In the rows, zero is written as 128.
One turn or mirror swaps these rows in pairs. Which row does each one swap with?
The rows were stretched afterwards, more along some directions than others.
k_410: [160 130 148 148 136 127 144 115  96 102 144 102 183 117 122 126 151 124
  90 118 112 134 107 122 131 123]
k_456: [158 128 156 157 114 118 148  87  77  84 124 100 164 106 134 112 138 138
  87 113 123 126  82 125 102 115]
k_805: [155 144 150 171 117 111  90 138  99  97 127  78 173 123 133  91 138 154
  93 122 135 143  98 123 110 137]
k_119: [151 147 148 158  97 119 112  94 102  99 134  97 170 120 140 107 128 141
  81 128 132 139  93 103  96 134]
k_172: [145 138 144 145  94 113 126  92 100 101 142 104 174 109 140 115 130 134
  73 130 120 129  99 107  96 128]
k_658: [178 131 150 158 144 119 100 127  50  94 124  46 163 135 112 107 125 177
 106 102 124 150 102 141 132 130]
k_610: [159 136 149 168 117 118  97 118  95  88 133  59 182 112 122 113 130 160
 105 126 112 139 108 135 114 116]
k_121: [156 136 145 147  99 119 133  93  89 105 131  95 159 112 128 112 126 153
  86 121 137 132 105 114 100 126]
k_412: [162 110 147 158 133 113  97 104  80  97 128  81 177 121 122 111 140 147
 105 115 120 130 103 132 119 123]
k_709: [146 123 145 145 124  96 106 124 116 101 140 112 169  95 150 108 137 133
 108 129 122 117 122 126 132 134]
k_37: [161 140 144 151 108 119 112  91  87  82 128  96 168 111 147 109 132 145
  84 121 127 134  83 116  93 131]
k_476: [147 121 147 161 131 110  89 120 100 101 135 101 161 101 155 102 150 138
 104 131 130 129 118 126 131 137]
k_435: [167 126 142 166 104 145 117 118 100 124 119  98 106 119 116 102 139 157
 130 119 130 141 104 130 110 117]
k_800: [167 135 137 162 116 135 116 124  86 105 123  97 134 128 118 104 136 159
  99 107 141 135  97 133 125 133]
k_291: [157 119 143 173  91 135  93  94  64 100 122  77 136 138 135 102 140 168
 102 123 149 136 107 135 118 139]
k_754: [160 121 136 156 105 137 111 108  85 111 126 102 131 123 144 107 139 155
  91 114 141 152 102 124 101 133]
k_367: [151 132 151 153 131 136 114 121  84  99 128  75 177 126 117 124 148 152
  99 132 107 137 118 125 122 119]
k_801: [168 138 153 152 152 120 135 115  73 101 119 119 146 100 127 107 156 138
  91 116 134 134  89 129 124 136]
k_378: [151 136 135 165 134 121  99  97  90  88 112 103 160 127 132  99 152 129
 109 125 134 145 105 136 131 123]
k_826: [168 137 147 154 132 117 113 114  90  90 127  83 169 113 132 126 125 138
 114 111 129 153 104 146 127 120]
k_111: [150 130 147 149  93 124 122  99  97 112 143 104 166 108 130 109 135 130
  84 129 147 122 102 111 116 130]
k_317: [176 140 149 157 137 116 127 101  84  90 125  99 174  97 118 105 128 134
 103 109 130 145  82 135 115 118]
k_639: [165 116 158 148 111 136 130 100  69 117 134  97 149 135 125 111 153 145
  87 116 130 136 128 134 128 128]
k_746: [156 134 147 164  96 123 104 103 105 105 144  92 169 111 130 103 135 134
  99 132 136 131 116 133 130 132]
k_617: [153 126 141 151 129 113 116 105 115 112 123 111 165  92 132 113 135 118
  92 118 115 124 100 116 121 123]
k_425: [153 141 140 152 113 104  86 130 102 108 119  80 148 128 138 116 122 142
 116 132 135 140 123 128 130 143]
k_59: [152 153 137 147 107 117 113  95  82  96 129 101 161 114 136 113 122 135
  96 132 132 139  90 110 101 130]
k_340: [145 141 144 146 130 117 107 134 103 107 125  76 181 122 118 138 117 145
 116 124 110 137 108 122 120 111]
k_218: [135 110 151 147 114 110 113  97  95 120 157  98 192 111 137 117 137 135
  81 129 117 123 135 110 131 126]
k_346: [166 135 156 137 148 111 107 126  86 102 112  95 164 113 134 125 130 144
 103 122 124 131  92 144 132 127]
k_38: [150 132 152 161 127 120 114 108  80  89 124  62 177 125 118 124 137 143
 105 118 110 125 107 130 126 121]
k_652: [154 142 153 162 131 135 103 129 103  99 119  73 182 131 114 126 136 151
 120 137 110 143 106 128 121 118]
k_176: [172 132 140 144 125 138  94 138  77 117 125  67 145 137 121 111 135 162
 114 121 128 143 112 131 126 130]
k_108: [154 142 147 147 136 128 122 143 108  97 135  82 183 117 119 128 117 154
 104 129 105 143  93 130 118 122]
k_459: [151 130 147 160 141 104  95 128  95  91 130 104 168  99 145 100 155 138
 112 135 130 129 107 141 139 138]
k_225: [171 131 142 151 118 109 134  92 103  81 140 117 176  97 149 115 137 119
  98 115 122 133  80 125 109 122]
k_395: [152 117 145 157 139 100  99 115  95  94 133 101 181 108 153 109 153 132
 103 133 129 132 117 139 139 136]
k_358: [154 136 148 144 137 127 124 125  97  96 120  85 186 118 114 132 133 145
 111 129 100 136  97 132 113 111]
k_464: [167 133 151 177 144 132  95  96  71  96 111  87 118 128 128  91 167 135
 108 115 134 137 107 142 129 124]
k_551: [172 136 156 148 161 144 132 117  63 108 104 115 135 120 129 113 161 140
  99 119 139 139  89 132 123 131]
k_676: [158 148 146 157  92 133 110  86  78  95 120  89 158 119 131 101 138 149
  87 120 143 133  94 116  95 133]
k_708: [171 123 155 145 149 129 143 109  78 109 118 120 157 111 126 120 156 135
  91 119 132 128  96 127 126 133]
k_142: [126 114 153 153 123 120 117 101  86 122 121 121 160 109 134 120 160 132
  85 138 133 126 127 124 131 125]
k_760: [166 126 152 147 139 141 151 110  94 112 106 132 143 106 134 116 156 119
 102 131 123 139  94 148 128 106]
k_88: [162 150 140 141 123 117 107 116  82 113 121  98 172 123 130 126 125 157
  97 122 129 139 105 129 111 136]
k_828: [155 142 136 156 126 130  99 130  86 120 127  78 135 138 122  88 138 153
 106 113 139 149 100 123 118 137]
k_373: [143 128 156 156 132 149 138 105 101 126 116 123 130 133 118 104 176 124
  97 133 145 130 111 119 124 127]
k_325: [156 116 161 160 129 138 129 105  91 111 120 120 127  96 118  79 170 136
 108 111 130 118 113 120 121 117]
k_158: [176 141 129 168 129 100  90 115  68  87 126  77 145 118 129  98 129 152
 116 111 134 145 103 141 131 122]
k_33: [154 139 145 166 130 124 121 129  65 108 138  88 150 143 134 102 141 152
  87 124 142 154  92 135 121 138]
k_268: [146 146 143 146  91 126 127 101 100 110 129 108 151 125 144 126 122 136
  81 126 139 134  91 113  99 124]
k_426: [169 138 145 156 124 116 100 136  89 106 126  79 151 114 112 113 114 159
 137 108 120 130  96 122 116 133]
k_482: [152 125 150 158 127 105 104 108 123 106 129 103 149  99 131 100 147 126
 127 124 124 126 121 119 124 119]
k_797: [167 144 152 177 103 135  97 120  88 110 108  83 136 129 114 110 145 152
 115 126 134 137 110 124 109 128]
k_579: [146 136 137 159 118 117  84 116  95  94 122  59 181 132 125 120 127 158
 119 137 128 133 113 135 120 127]
k_63: [151 136 144 145  93 115 115  88  99 100 132 106 165  94 145 103 134 138
  79 124 133 121  96 116  95 127]
k_873: [146 131 137 156 122 100  94 126 102 107 139  91 198 113 138 119 128 158
  93 143 121 132 103 131 115 127]
k_497: [158 131 146 163 103 118 108 103  92  98 136  84 152 120 134  79 148 146
  97 130 145 141 100 129 116 131]
k_400: [162 138 142 153 111 124 125  86  84  94 133  91 168 104 133 112 122 135
  76 108 124 140  85 111  93 118]
k_47: [148 122 150 151 139 131 137 137  96 118 107 112 154 121 114 117 142 146
 101 137 135 137  91 123 116 124]
k_516: [160 131 147 148 171 128 144 112  66 107 106 120 149 122 120 124 160 130
  94 126 131 134  88 132 124 122]
k_148: [179 132 153 143 155 138 128 100  66  96 109 100 165 135 132 136 132 142
 107 115 124 144  77 150 120 118]
k_737: [163 128 148 165 112 142 111 106  98 110 115  79 134 122 100 108 144 154
 126 113 128 138 117 125 117 127]
k_175: [176 130 150 156 119 127 132 108 109 105 130 103 145 109 111 110 135 141
  98 118 115 128 103 122 127 114]
k_292: [152 134 148 152 133 130 114 114  88 102 118  83 171 112 120 124 146 147
 103 128 113 136 112 139 118 112]
k_845: [162 135 149 151 107 146 115 112  93 100 126  81 163 120 128 120 132 142
 109 126 118 136 107 137 117 112]

k_225 is swapped with k_410
k_47 is swapped with k_425
k_317 is swapped with k_746
k_38 is swapped with k_456
k_175 is swapped with k_378
k_395 is swapped with k_708
k_148 is swapped with k_218
k_639 is swapped with k_412

One turn or mirror swaps these rows in pairs. Which row does each one swap with?
The rows were stretched afterwards, more along some directions than others.
k_206: [116 114 139 103 104 117  68 101 129 126 120 134 131 132 120  75  93 115]
k_104: [134 115 148 146 143 155 118 133 159 148 140 139 118 138 125 118 134 138]
k_852: [147 135 131 133 115 134 136 138 127 117 156 158 120 125 122 133 151 116]
k_335: [146 120 148 126 120 139  91 146 162 132 140 127 129 138 132 131 132 108]
k_817: [137 115 144 111 123 130 102 102 141 110 134 128 126 106 107  95 104 106]
k_671: [114 141 137 131 128 134  83 103 115 123 155 131 113 114 111 109 122 115]
k_70: [ 92 111 160 118 122 119 101 139 110 159 125 161 136 141 148  84 147 147]
k_986: [129 115 140 131 105 141 108 157 133 146 152 178 143 135 122 122 157 148]
k_712: [125 136 148 148 116  98 112 129 104 138 116 155 136 128 142 108 120 107]
k_257: [124 128 124 119 101 112  70 142 133 132 127 140 134 119 124 108 118 104]
k_867: [134 129 130  84 121 150  69 135 155 145 123 138 112 158 107  83 107 109]
k_322: [ 94 124 131 121 145 131  98 138 127 154 123 139  95 147 141 106 133 112]
k_329: [116 151 132 141 113 120 104 111 124 118 131 145 120 100 119 105 111  87]
k_55: [ 98 107 147 104 113 150 114 139 126 137 143 145 124 137 132 110 155 149]
k_75: [133 132 146 132 103 134  82 133 136 118 153 136 117 124 117 134 140 100]
k_880: [137  96 127  93 113 138  87 159 137 161 111 141 138 140 134  99 130 153]
k_803: [137 140 165 156 119 131 139 123 129 120 152 179 132 124 124 122 136 120]
k_398: [138 139 130  99 118 141  76 142 132 151 116 143 110 166 122 101 110  97]
k_18: [138 137 159 151 111 103 118 158 133 155 120 161 148 139 144 117 158 127]
k_247: [139 121 137  85 110 124  87 128 140 144 107 136 125 136 120  85 110 117]
k_620: [130 135 155 131 124 135  87 144 162 117 140 134 130 132 127 121 126  84]
k_205: [127 111 137 119 130 143 147 159 148 127 144 162 132 134 143 126 140 113]
k_336: [109 113 138 101 118 154  96 131 155 116 146 135 116 118 126 117 133 122]
k_904: [134 120 135 136 121 110 114 129 111 138 138 167 141 123 129  91 146 149]
k_653: [142 118 146 131 100 138 110 162 112 170 139 189 134 160 138 122 164 144]
k_540: [139 104 143 123 124 138 127 171 129 159 124 177 145 160 137 122 151 123]
k_575: [103 117 160 125 119 152 129 155 141 149 140 161 125 152 125 133 156 118]
k_950: [152 117 159 148 123 139 144 156 146 139 141 179 140 137 141 135 163 143]
k_105: [139 128 135 138 120 123 106 143 136 118 132 130 126 118 149 130 128 109]
k_417: [151 124 141 138 112 107 115 146 114 160 151 165 144 126 134 115 148 159]
k_985: [159 122 153  88  95 148  76 117 149 130 134 154 124 149 116  91 122 134]
k_182: [104  85 143  95  93 135 111 149 112 144 134 140 138 135 143 117 154 153]
k_250: [104  93 157 113 105 132 110 129 126 145 139 169 143 141 122  90 137 157]
k_577: [123 140 156 159 119 112 108 106 118 124 158 150 133 119 137 130 154 123]
k_131: [114 126 153 148 118  90 117 122 138 120 139 141 149  89 130  97 131 119]
k_809: [113 133 139 128 113 116 110 163 110 159 126 175 128 127 116 101 151 140]
k_967: [ 85 101 144 105 122 140 110 152 135 158 122 143 130 152 127 109 147 123]
k_239: [134 107 145 121 124 151 116 165 132 161 142 170 128 170 144 132 168 141]
k_847: [105 129 152 127 121 105 106 137 109 173 125 170 136 129 130  95 137 131]
k_581: [147 120 155 137 134 124  98 151 163 136 109 133 147 148 137 113 132 114]

k_620 is swapped with k_540
k_575 is swapped with k_398
k_867 is swapped with k_967

